In the data rows, the value 128 means zero.
Every row has a hidden score. How much higher is the second row's score than the first row's in each pair? 15 means about the same, 30 much higher and 0 much lower. The score is a weighted sum of the row's numbers plus the product of two more (or one squared), each taken from its middle value.
[112 148 146 131  84  97  77 148 151 151]
[134 123 131 123  69 138 104 181 129 115] 20
[162 144 133 122  55 105 182 107 123 145]
[164 147 124 139 119  63 106 107 157 141] 10
[ 79 148 128 150 112 129  75 160 132 138]
[138 106  82 153 137 117 185 129 130  85] 12
[111 116 100 129  82 124 190 129 112 176]
[165 101 112 136 167 106 137 159 125  62] 8
[125 131 125 136 142 145 156  79 113 166]
[139 137 142 152 129 103 142  80 147 113] 14
[108 108 119 139 118 165 132 176 106  94]
[148 135 127 145 155 112 119  78 147 132] 11
[182 144 123 123 167 156 104 100 137  80]
[174 109 166 139 131 137 135  86 136  93] 15
[161 151 101 132 165 164 100  91 135 116]
[153 119  83 115  72 114 162 171 127 129] 20
[130 144 157  82 114 186  86 118 143 138]
[192 123 168 143 120 145  95 124 121  75] 7
[168 133  79 158 179 142 122 107 111 118]
[139 120 138 153 132 150  94 103 156  94] 15
[117 139  97 141 114 126 100 180 126 106]
[129 154 156 124 162 144  95  83 128 146] 12
[ 66  88 154 105 124 141 136 167 115 169]
[127 148 169  87 120 113 167 155 103  91] 21
[100 141  81 162 155 122 112 102 136 170]
[184  86 132 144 140 148 120 137 133  62] 15
[ 99 122 165 152 183 129  95  96 127 136]
[155 108 157 106  99  94 153 175 117  97] 23
[125  86 142 105 112 153  97 177 128 138]
[110 128 140 129 136 132 113 179 118  73] 19
[158 102 148 172 136 102 124  98 141 104]
[136 148 154 155 161  62 139 132 116  74] 12
[171 108 137 140  83 154 133 154 128  60]
[141 127 117 130  88 155  76 168 132 129] 17
[ 89  91 129  94 171 155 117 137 119 196]
[123 145 102 123 127 129  77 171 121 153] 16
[154  92 199 122  83 109 105 131 146 128]
[ 97 129  94 146 178 139 131  88 134 161] 16
[ 85 129 204  69 132 121 139 140 128 129]
[119  87 167  79  84 175 129 150 137 142] 16
[107 124 134 145 152 143 166  79 118 139]
[144 108  69 133 152 149  94 164 133 123] 11
[ 86 141  92 153 124 162 148  90 129 160]
[ 84 115 125 162 132 154  79 120 138 164] 11
[158 118 169  99  96 154  72 138 141 141]
[194 128 144 111 162 154 102 118 133  67] 10
[150 157 116  99 102  72 192 133 120 127]
[162 110 160 145 149  89 133 140 131  53] 10
[186 155 145 128 110 154  90 112 139  80]
[151 140  95 120 115 124 117 104 125 211] 22
[ 92 166 143 151  94  66 152 150 129  91]
[ 65 120  83 156  87 151 144 153 123 161] 17
[ 98 157 113 109  77 138 124 181 125 117]
[ 93  94  98 139 143 125 100 162 126 183] 2
[116 128  99 162  92 196 140 117 134  87]
[123 121 133 126 126 102 165 173 113  74] 15
[167 122 152 141  98 110  80 109 145 164]
[104  97 132 168 182 136  97 106 136 131] 5
[102  97 160 120 127 106 149 159  93 168]
[141 147 137 151 120 163 120  78 133 118] 24
[118 129  98 145 160 159 115  84 142 150]
[155 160 128 133 157 153 115  79 126 118] 15
[126 113  88 126 129 118 154 179 125  86]
[150 151 177 131 112  88 101  96 148 132] 14
[102 131 118 148 176 162 103  89 128 153]
[124 120 145 134 158 122 166  83 109 156] 12
[167 129 112 157 136 141 144  87 136  89]
[ 79 102 102 162 181 122 132 109 126 171] 10
[ 89  88  98 113 172 159 111 156 120 175]
[100  94 148 133 160 118 165 118  95 174] 9
[ 93  90 120 119 122 143 131 185 117 130]
[152 142 136 150 127 143  98  84 145 122] 14
[179 113 133 130  93 175  87 105 144 141]
[167 169 122 107  65  60 145 141 136 144] 11
[ 97 101 118 151 161  57 121 160 139 133]
[ 83 119  99 142 161 112 129 176 108 128] 23
[107 100  92 154 144 108 105 173 134 127]
[118 128 111 133 146 132 171  85 114 170] 22
[160 164 166  98 141 159  86 123 103 132]
[172 137 148 100 125 107  73 122 151 151] 11
[108 124 113 114 155 128 178 162 106  82]
[125 147  91 135 135 191  74 128 129 140] 13
[129 125 168  84 138 176  79 121 140 143]
[159 121  73 114  76 118 182 149 129 132] 19
[146 138  62 149 134 143 159 115 141  84]
[138 110 157 162  95 121 154 132 133  56] 10
[144 135 126 105 133 143 148 161 127  46]
[184 145 174 125  75  94  96 114 140 140] 11
[187  92 142 145 124 162 137 116 128  65]
[154 145 130 114 125 119 167  76 137 134] 21
[190 151 135 107 122  85 151 152  97 108]
[175 127 196 120 138  64 125 112 115 137] 9
[122 160 108 130 171  71 154 149 124  71]
[117 131 116 104 102  96 148 187 120 119] 25
[165 119 126 123  83 148 156 148 138  53]
[155 114 105  99 109 128 194 151 108 115] 13
[133  87 143 103 118 184  96 166 131 114]
[103 109 111 114 167 175 120  95 132 184] 11
[138 146 144  65 139 153  96 119 135 175]
[180  98 136  86 112  95 188 131 131 122] 17
[150 147 122 111 108 146  68 162 136 122]
[ 79 136  96 164 169 104 149 139  99 141] 9
[ 82 106 104 153 152 157 167  96 120 153]
[ 82 123 180 159 156  67 106 142 125 122] 9
[123 118 131  97  99 112 153 185 116 117]
[ 99  93 109 129 137 109 183 150 102 159] 7
[154 132  79 129 146 151  79 161 126 125]
[110 146 124 129  98 174  91 170 123  98] 29
[135 134  89 158 161 154 124  86 125 145]
[169  91 146 134 211 100 114 124 111 119] 5
[ 93 109 169 158 176  66 121 139 130  98]
[179 156 158 138 130 116 131  94 129  73] 21
[138 157 129  94 131 133 104 176 105 117]
[121 109 111 105 156 172  90 112 139 187] 10
[ 75 118  85 164 150 138 118 152 109 160]
[147 144 128 112  99  86 200 110 119 132] 18
[100 160 127 140  76 105 103 114 157 166]
[111 108 127 102 167 113 122 178 104 148] 10
[143 128 101 164 125 111 113 160 135  70]
[135 137 120  99  94  98 157 180 113 119] 20
[129 104 186  99 138  89  95 158 144 122]
[181  92 144 138 145  97 127 147 137  63] 14
[138 100 146  98  89  92 165 168 141 102]
[139 146 143 137  85  83 105 109 138 193] 19
[141 160 101  99  90 107 197 132 120 120]
[156 125 108 135  78 183  82 144 142 118] 17
[116 132 127 150 120 131 135  76 143 158]
[125 140 129  99  75 104 158 179 117 121] 18
[106 143 153 156 121  75 158  93 143 116]
[126 114  90 139 122 133  92 117 161 170] 19
[144 107 171 118 135  83  84 158 145 114]
[186 110 117 112  96 170 172  97 129 116] 27
[114 127 146  85 100 133 114 183 127 126]
[138 149 163 110  83 159  85 111 153 128] 13
[141 129 140 148 121 117 117  79 141 163]
[174 111 169 124 158 104 143 122 131  54] 7
[122 198 104 139 118 150  93 112 134 116]
[118 148 109 139 134 121 160 153 125  47] 18
[ 72 129  80 151 139 120 177 148 109 133]
[147 114 112 116 160 149 130 171  98  95] 17
[144 123  51 138 153 119 125 114 144 168]
[127 136  71 142 202 152 113 108 124 133] 12
[139 114 109 122 149 167 108  93 129 190]
[124 120 115 113  84 109 128 185 141 110] 11
[123 173 121 144  66 180 130 105 135 100]
[125 126 155  70 171 143  84 135 139 150] 3
[116 113 209  92 129 136 116 104 141 140]
[117 125 148 156 144 104 162  81 132 121] 12
[115 111 190 102 157 107  82 153 133 127]
[130 119 147 137  95 133  67 131 152 153] 19
[129 136 128 117 128  99  91 183 129 114]
[135 127 140 136 107  65  94 164 122 170] 14
[138 179 124 129 134 183  89 106 126 104]
[132 122 109 146 102 130 106 166 148  76] 13
[179 115 105 120 107  84 122 173 113 151]
[141 165 125 112 104 148 159  79 127 147] 20
[129 148 147 128 158 150 118  74 127 142]
[135 145 140 102  97 136  80 174 130 124] 20
[137 121 119 133 149 109 130 174 124  61]
[121 103 171 125 145  99 170  92 115 161] 7
[128 115 126 130 152 147 172  81 117 148]
[140 124 149 128  59 160  88 157 141 108] 20
[158 143  81 109 108  87 193 125 128 137]
[102  89 146  97 190 168  94 124 134 159] 9
[ 71  96 106 160 169  89 130 158 135 126]
[ 66  86 152 108 135 120 135 146 120 199] 20
[106 103 108 171 162 136 161 101 112 135]
[112 130  91 155 169 144 106  98 126 174] 21
[163 163 156  84 144 177 125 116 104  99]
[ 87 120 197 152 158 121 108 102 129 117] 1
[125 112 167 119 146 125 127 171 113  67]
[ 82 115 185 103 111 101  97 147 142 172] 9
[115  92 188 101 158  96 106 121 154 145]
[107 104 174 115 128 138 107  95 148 176] 21
[193 121 127 147 116 166 128 102 131  74]
[120 108 100 149 172 149 108  94 131 174] 14
[131 195 105 122  84 146  89 141 136 119]
[129  94 135 176 131 157  91 141 126  96] 6
[146 143 191 119 142  69 161 115 114  94]
[139 113 148 106  95 128 117 185 116 112] 26
[107 138 157 128 150  99 191 107 119  86]
[134 157 150 131 186 123 141 108 116  60] 17
[111 120 146 110 180 140 117  85 133 174]
[140 142 135  97  89  83 183 160 120 104] 20
[106 155  57 132 141 192 124 116 126 143]
[151 126 125 127 155 148 104  81 138 163] 17
[165 101 175 134  91  79 104 125 154 133]
[138 121 146 112 149 174  79  99 140 155] 17
[132 126 126 139 102 120 171 157 123  55]
[140 166 119  99 104  62 186 132 123 135] 12
